rotation steps, each row followed by its count of steps
The counts run from 0 to 444.
[109 126 137 126 127 167 137 130 147 133 148 172 139 152  92 169  96  97
 116  62 147 135 119 172 117  98 173 127 107 113 172 149 128 115 164  71
  78 101 131 107 123 170 119 140 142 165 111 131  77  97 127  92 123 118
 129 152 139 154 135 141 121 121]
404
[176 101 105 142 105 120 104 111 128 100 134 180 109 162  64 153  68 131
 161  94 161 141 144 122 101 143 103 110  82 121 133 162 114 147 133 127
  98 144 112 124  77 137 119 157 145 120 126 125 150 119 175 150 142 105
 116 143 163 170 141 142 132 116]
85
[132 132 154  97 141 143 118 121 107 123 145  48 114 121 186 108 173 122
 115 137  81 132 123 136 152 121 134 153 161 103  97 151 137 111  74 107
 114 118 136 128 161 100 158  93  73 112 146 128 141 130  85 139  92 147
 115 145  79 137 104 144 107 132]
251
[ 88 133 138 130 153 144 113 122 161 105 151 192 122 158 100 173 111  94
 107  72 128 119 113 150 126  77 167 155 117 112 166 159 119 109 161  89
  76 138 127 116 120 147 113 118 142 160  89 117 103 108 106  83 139 121
 124 143 112 163 152 126 120 121]
430
[119 137 130 104 109 143 114 133 149  68 149 138 114 194 130 141  97 106
 136 172 104 105 118 131 130  95 133 113 104  98 134 212 163 157 134  84
 147 128 110 141 140 107 138 112 124  89 106 172 147  99 139 133 119 155
 148 144 123 157 153 146 146  86]
147
[102 115  94 127 138 151 167 133 145  99  95 203 144 178 107 157 114  79
 104 124 102 103 123 133 147  79 171 154  90 124 156 135 143 132 182 119
 107 115 106  91 125 150 152 113 157 148 147 134  83 131 116 105 128 132
 134 120 114 151 166 141 146 141]
439
[148 122 115 109 137 133 147 128 102 139  88  60 141 125 185  88 167 134
 119 153  79 142 141 117 164 142 118 137 133 119  91 116 154 130  98 124
 128  94 117 117 154 114 186  98  85 119 183 142 129 159 100 159  93 127
 109 136 105 127 110 141 111 162]
258
[135 129 101 112 110 135 138 139 148  82 108 142 131 190 134 130  97 108
 133 199  93 107 137 118 138 107 128 104  81 106 132 183 173 168 156 101
 162 118  98 137 142 108 161 112 131  90 129 186 142 115 151 145 121 144
 142 130 123 144 158 134 150 105]
152
[175  83  84 158 120 106 124  98 114 114 101 185 107 133  60 155  90 123
 152  86 161 122 149  95 108 149 115 132  92 137 110 108  83 133 141 159
  91 148 117 112  85 137 129 143 148 134 150 116 139 140 156 163 147  97
 114 133 140 150 155 126 128 143]
55
[122 110  90 158 162 113 140 121 151 150  93 204 145 139  85 172 110 109
 104 104 140 116 146 116 125 100 153 129  84 133 162  90 111 123 202 119
  98 124 122 124 130 140 133 115 159 165 112 147  99 121 117 114 161  91
 110 123 129 127 165  83 117 140]
419
[153 106 128 132 116 163 134 117 119 121 132 150 111 114  93 165  99 103
 131  54 124 134 126 162 111 144 154 174 136 128 117 129  98  96 120 132
  57 137 129  83  84 159 117 159 114 165 152  76 105 147 143 119 112 116
 127 158  92 163 123 151 122 151]
11
[150 122 111 121 147 115 128 133 137 124 112  89 125 136 169 125 150 120
 105 218  64 106 144 108 149 109 128 132 114 107 106 137 150 132 140 117
 156 139 119 154 168  70 163  87 100 103 130 167 157 123 110 145 127 140
 116 119  64 109 139  97 127 118]
205
[170 111 154 106 138 147 118 112  85 168 163  37 112  91 152 129 165 132
 120 114 114 129 135 140 129 136 143 142 151 108 105 119 106  96  70 114
 104 124 158 129 157 106 136 114  83 117 151 119 141 104  89 149 104 138
 100 142  89 118  92 138 102 126]
275
[158 105 112 142 130 128 147 118  99 193  93 112 155 107 102 133 130 145
 135  71 171 146 155 114 120 156 133  93 106 141 133  65 104 128 144 112
  97  71 144 127 148 155 148 128 128 147 159 161  99 120 115 160 125  88
 110 148 174 112 128 114  99 151]
341
[131 114 133 112 143 129 141 111  79 151 113  53 122 107 165 108 187 127
 126 115 116 114 130  97 150 129 134 136 155 125  91  96 109 119  88 128
 115  98 142 127 177 113 169  85  91 114 171 147 130 130  70 170  98 137
 113 142 108 113 124 135 104 150]
282
[125 112 133 139 122 131 105  99 123  85 139 169  91 133  85 154 107 112
 149  32 151 132 119 124 112 133 128 163 143 131 107 149  87 114 106 134
  56 149 123 100  82 153 117 143 123 153 129  88 129 149 132 133 118 114
 125 164 122 180 141 148 117 143]
36
[144 129 105 126 155 103 117 132 143 125 101  95 126 135 171 117 151 131
 105 211  64 115 148 102 152 114 114 132 115 113 106 130 153 136 140 120
 152 139 119 154 165  73 166  83  98 107 125 172 163 136 108 147 132 128
 107 121  73 115 140  86 118 129]
207
[132 106 112 156 137 103 106  98 126 101 105 182 100 119  82 151 111 127
 143  43 151 130 131  95 117 140 112 160 139 144 102 110  79 118 129 151
  61 155 124 110  87 143 129 132 127 162 130  99 140 165 129 143 138  93
 115 154 121 161 153 115 109 161]
31
[178  99 114 137 102 130  97 109 129 100 152 173 103 158  61 163  67 123
 160  96 167 133 142 131  95 137 111 111  83 114 135 166 109 139 126 122
  99 150 121 126  79 131 109 158 143 114 123 120 148 107 175 147 141 113
 118 144 155 166 135 142 133 106]
87
[144 114 125 139 126 151 128 123 129 120 112 159 118 113  97 153  98 119
 131  48 124 150 130 153 116 149 138 169 135 134 113 120 104 105 125 131
  56 137 125  88  77 162 124 156 111 179 147  78 114 166 142 116 116 101
 123 163 106 167 124 134 112 163]
8
[125 122  98 144 122  88 100 111 145  74 103 190 110 180  91 133  92 133
 158 118 152 118 135  68 123 123  92 104  91 129 122 161 128 168 147 127
 122 139 103 143 112 119 141 112 146 107 108 173 160 132 147 160 146 109
 130 144 169 162 176 116 132 121]
106
[138  83  89 146 129 124 159  99 101 114  91 169 107 119  84 161 125  95
 135  89 134  86 136  88 121 131 155 161 128 144  96  80  70 117 141 169
  88 137 121  98 117 137 143 123 137 143 171 114 111 148 119 163 125 125
 132 133  97 128 170 125 135 158]
23
[ 86 123 115 121 139 157 156 126 147  93 120 197 135 178 110 165 115  74
 106 107 110 100 111 144 142  71 179 157 105 118 156 154 136 124 169 106
  97 121 112  97 129 150 142 113 153 147 130 128  85 118 107  96 122 143
 137 128 110 157 163 147 144 129]
436
[184 134 137 111 131 146  98 146 154 126 157  86 124 144 155 137 103 130
 110 192  70 149 143 177 127 125 123 125 100  91 137 188 170 123 125  85
 137 147 128 148 126  89 129 130  94 115 106 136 159 107 152 115 124 130
 108 137  73 144 101 119 123  98]
194
[ 99 119 159 118 131 150 131 106 101 156 160 111 122 120 106 157 142 112
 132  35 178 111 118 127 115 110 172 113 146 122 141 114  87 113 122  83
  82  83 155 127 166 156 125 116 124 137 118 153  92  82  85 137 112 128
 136 164 151 124 138 136 103 119]
354
[187 114 102 131 155 109 122 131 123 162  95  70 134 109 169 112 149 147
 108 188  72 149 163 121 148 147 105 133 111 117 102 102 144 120 124 127
 134 134 130 143 145  83 165 103  89 125 152 142 157 148 118 150 128 108
  88 121  80 115 105  92 107 146]
236
[160 106 125 143 138 127 127 118 105 195 114 115 143  99  96 142 122 150
 132  55 178 152 154 123 109 153 129  98 111 137 136  71  94 118 141 105
  86  86 151 135 140 152 130 135 124 151 135 151 106 109 117 151 134  79
 105 153 170 116 122 105  88 145]
344
[182 128 102 138 132 111  98 144 166 123 119 139 131 155 121 142  81 146
 125 197  97 144 161 132 119 129  98  99  70 106 141 164 162 147 161 100
 147 149 115 163 117  90 135 127 120 112  99 167 168 116 166 132 155 103
 107 133 116 140 134  88 127 103]
161
[150 149 148 110 144 135  87 141 152 117 144  72 122 134 181 111 133 142
 113 158  68 166 131 162 146 128 106 144 135 100 118 183 171 116  98  86
 115 140 126 142 130  95 143 113  74 128 109 127 162 140 122 109 112 120
 102 151  79 157  95 121 104 125]
219
[148 151 143 118 152 120  80 140 159 118 134  83 122 132 182 108 135 153
 111 158  69 172 136 151 144 131  96 141 131 104 117 176 169 121 108  90
 116 144 126 147 130  93 146 108  77 134 101 132 168 146 123 114 121 108
  97 151  83 158  98 108  97 129]
217
[140 120 125 142 130 145 131 126 132 174 120 148 153 124  89 152  99 138
 128  48 170 161 144 153 112 139 141 100  99 131 159 102 119 123 160  81
  81  81 140 120 123 171 126 149 134 170 124 143  88 111 135 120 131  84
 114 159 174 137 125 117  97 137]
372
[147 150 134 125 157 107  80 137 160 120 121  88 125 128 181 108 137 158
 111 164  71 169 141 135 148 132  89 139 128 108 112 165 166 124 114  96
 120 146 124 155 134  89 152 102  80 134  98 141 173 151 121 119 127 102
  96 149  87 151 105  94  95 133]
215
[166 103 145 103 114 172 146 116  70 177 149  48 131 103 135 128 152 121
 132  92 138 130 134 149 124 144 153 124 137 115 117 108 108 109  82 109
 101  84 154 113 156 140 142 126  97 118 180 129 107 101 100 157  89 139
 115 148 124 120  97 164 108 132]
303
[144 101  85 141 104 110 127 108 126  80  90 193 117 175  79 134  90 121
 160  98 155 126 139  87 125 141 102 112  86 135 114 144 121 163 143 142
 109 124  97 112  92 146 151 134 150 119 151 142 135 148 160 163 132 110
 127 139 171 169 165 144 137 139]
79
[156  81  79 137 102 131 161  99  99  97  92 174 113 152  74 149 105  93
 152  98 147  96 140  99 124 137 140 140  99 136 104 111  95 140 137 161
 100 123 106  90  98 147 151 136 149 126 188 120 113 146 145 170 119 129
 134 127 133 148 162 155 148 145]
49
